Each named turn below is shown by a few rows before and after it. Which turns, in which order, take the first row of each later pair to the second? The first pair is answered.
D (before |-> after):
[ 58  23 -25  13   7 -21 -16  27   7   7  -6 -12   5  -1] |-> [ 63  18 -24   9  -9 -16 -15  29  -6   6  -6  -7   4   1]
[-31  -6  -9   4  13   9   9 -22  20  -1  21  -5   1  11] |-> [-32  -3  -8  14  -1  24   2 -25  21   7   7   8  -6  11]
[ 67   6  -2  -5 -40  20 -15  14 -18  16 -28  26   2   1] |-> [ 57  -8   9  -7 -32 -11  13  30 -57   9  17  -3   5 -12]
[ 19  23 -30   5  14  12 -19   0  38 -17  -2 -11   7  -7] |-> [ 26  26 -23  15 -20  15  -2   4  17 -15 -25  -8  13 -13]
T (before |-> after):
[-12 -30 -22  25  36  -1 -13  14  26  25   5  32   5  14] |-> [-30 -20 -33  29  20  -4   2  -2  37  -9   2  15  27 -26]
[ 35  16   5  14 -53 -17 -15   9  -3  11  -6 -18  31 -39] |-> [ 11 -15  41   7  -3   3   6  15 -18  66  14   4 -19  30]
[ 32   9 -18 -15  51 -54 -57  26   1   4  13  -7  -6 -12] |-> [-53 -21   5 -29  68 -31   0  -7   4   1  41 -12 -23   0]
[-29  -8  -5  13   4  32  -1 -21  32  22 -23  33  -9  13] |-> [ -6   8 -19  12 -17  22 -14 -17  39   2 -30  25  14 -16]
M (before |-> after):
[-72  -2 -26 -15 -34  40  26 -46  45 -15 -16  18  13   5] |-> [  2 -39  18 -30  47 -39  -6  21 -18  30  48  -3 -47  45]
[-29   3   2   8 -23  20  18 -20  -7  11 -21   6  11  26] |-> [-36 -13  14  -2  19 -10  21  -8 -15  21  14 -14  -8  30]
[  6   4   0  12 -25  15  -8  -8  10   6 -23  28  -6   6] |-> [-29 -12   4  -3  12 -12  -3 -17  24  -5  16  13 -13  -3]
[-11 -20  13   1   1  14  27   7 -43  37   8  20   4  17] |-> [-33 -13   6  10 -11  31  37 -15 -28  27  -5  24  11   4]
Pairs:
Each pair is 2 to 3 turns apart.
[-11 -15  17  26 -12  52  16 -10 -19  10 -19  -1 -24  24] |-> [ 36  -3   5  23 -29  44 -11   8 -24  15 -34   1 -18  22] : T T
[ -7  -2  21   6 -33  18  56   7 -38  -2  -3   6  -4  23] |-> [ 38  -2  26   8  -9  11  14  24 -33  17 -19  16 -16  41] : M D M
[ 24  -3   4  -3  12 -42 -19  30  -6  -4  30  -5  -1 -11] |-> [ 13  17   1   9 -32 -25   2  17 -22 -24   3  -8  23 -24] : M D
[ 45  52 -47  24 -42  10 -57 -13  29 -30 -70  26  32 -22] |-> [ 36 -10  33   6   6  -6   8  34 -79  58 -15  25 -38  75] : D T
[ 23  27  15 -33 -11  22 -18  -1  -1  38   0   0 -15  30] |-> [ -7  20  -4 -43  11  -1 -24 -18  31   6  25 -17  -8   0] : M T M
[-66  27  -8  12   8   8  10 -11  44  -7   9   5  27 -33] |-> [ -8  20  15  18  22  25 -10  26   2  57  -9  38  -6  28] : T T M
[ 17   0  33   1  -2   1  18  29 -45  46  21  38 -38  32] |-> [-47  -3  20 -13  27  -3  32   6 -14  21  55  15 -31  10] : M M
[  5 -21   9 -15  70 -33 -37  28 -12  44  40 -13 -41  24] |-> [ 65   7   6  -1 -11 -30 -21  45 -70  23   4  -6  -8  -3] : T M
[-14   2 -15  -2 -18  -4  13 -27  15 -20   9  -4  19 -26] |-> [-22 -22  -4  -7  21  -5  -2 -14  23   0  32  -2  -8   2] : M D T
[ 52  35 -43   9 -41  22 -28  -3   4 -41 -34  10  33 -44] |-> [  3   4 -18 -13 -10 -26  18   0 -22 -63  40 -37  30 -64] : D M
[ 44  77 -15  29 -22  20 -16  30   0 -25 -36  42  28 -25] |-> [-64  13  37 -10  55  -1  45  23 -20   1  58  15 -24  11] : M M T
[ -2  -2 -14  13  -4  24 -20 -12  33  -1 -23  15  10  -9] |-> [ 19  -3  -3   7   9 -25 -18   7  -6 -15  20 -11  11 -29] : D M T
[-27 -57  39 -23 -48  -9  42 -13 -44 -69 -23   0  19   5] |-> [-16 -44   0 -16 -15  33 -44 -33  54 -42 -65  36   7  22] : D D D
[ 73  22   9   0  28  35  -9   4  17  39 -37  31   8   1] |-> [ 36  21 -13  -4  47  26 -16 -23  67   9 -31  16  20 -24] : M T
[-21  36 -48  13 -19  29 -24 -29  79 -34 -58  -5  38 -48] |-> [ 68  23  15  17  10  25 -33  43 -34  58 -64  23 -20  46] : D T
[-41 -50  38   5  20 -29  48 -20 -29   1  49 -11 -34  51] |-> [ -5 -21  25  33 -46  45  34 -33 -18  20 -44  44 -14  70] : D D D
[-45   1 -25   9  27  24 -34 -71  31 -20  14  11  -7 -39] |-> [ 17  23 -24  32 -24  51 -45 -55   2  -5 -47  37   4 -33] : M M
[ 60  14 -20  -8  39 -17 -33  16  13 -32  -5  25  -2  -1] |-> [ 39   0  22  -4   4  11  28  23 -46   0  -7  33  -4  41] : T M D
[ 27   6  36  10  -1 -29  30  25 -72   6  16 -32 -22  11] |-> [-12  28   7  13 -46  -5  35 -16 -27 -47 -10 -34  18 -39] : T T M
[ 13  19 -27  -3  18 -45 -10  15  16 -45  16 -26  19 -34] |-> [ 33  17 -17   3  37   2 -46  18  25  21 -19  21 -18  35] : T D
[-22   5 -36  -6   2  -3   0 -31  52 -63  -7   8  39 -46] |-> [ 79  13 -20  14 -10   0 -39  17   5  -7 -48  43  16   4] : M D D
[  9  -8  14  -2 -26   4  25  11 -49  21   0  20  13  10] |-> [-31 -16   7 -19 -15 -11  44 -10 -31  -7  20   2  14  -9] : T M
[-18  19   8  18 -46  41  32 -27  -3  -4   2  10   9  11] |-> [ 10  19 -12   2   1 -20 -22  -7  29 -27  46 -25  11 -33] : M T D
[-35  -1  -6  10 -36  -3  51 -10   1 -11 -15  42  20 -43] |-> [  2  -4 -18  11  13   8 -21  -4  39  29 -33  67  -6  -4] : M D D
[ 38  31  -3  13   6  38 -49 -10  42  30 -46  51 -12  13] |-> [ 32  41   1  18 -61  34  -1 -14   6  -4 -56  34  22 -24] : T D T
[-10 -22   9  21   5  51 -23 -23  18  25 -20  24  -7   3] |-> [-20 -12  11  23 -41  37  13 -26 -12 -11 -15   1  18 -24] : T D
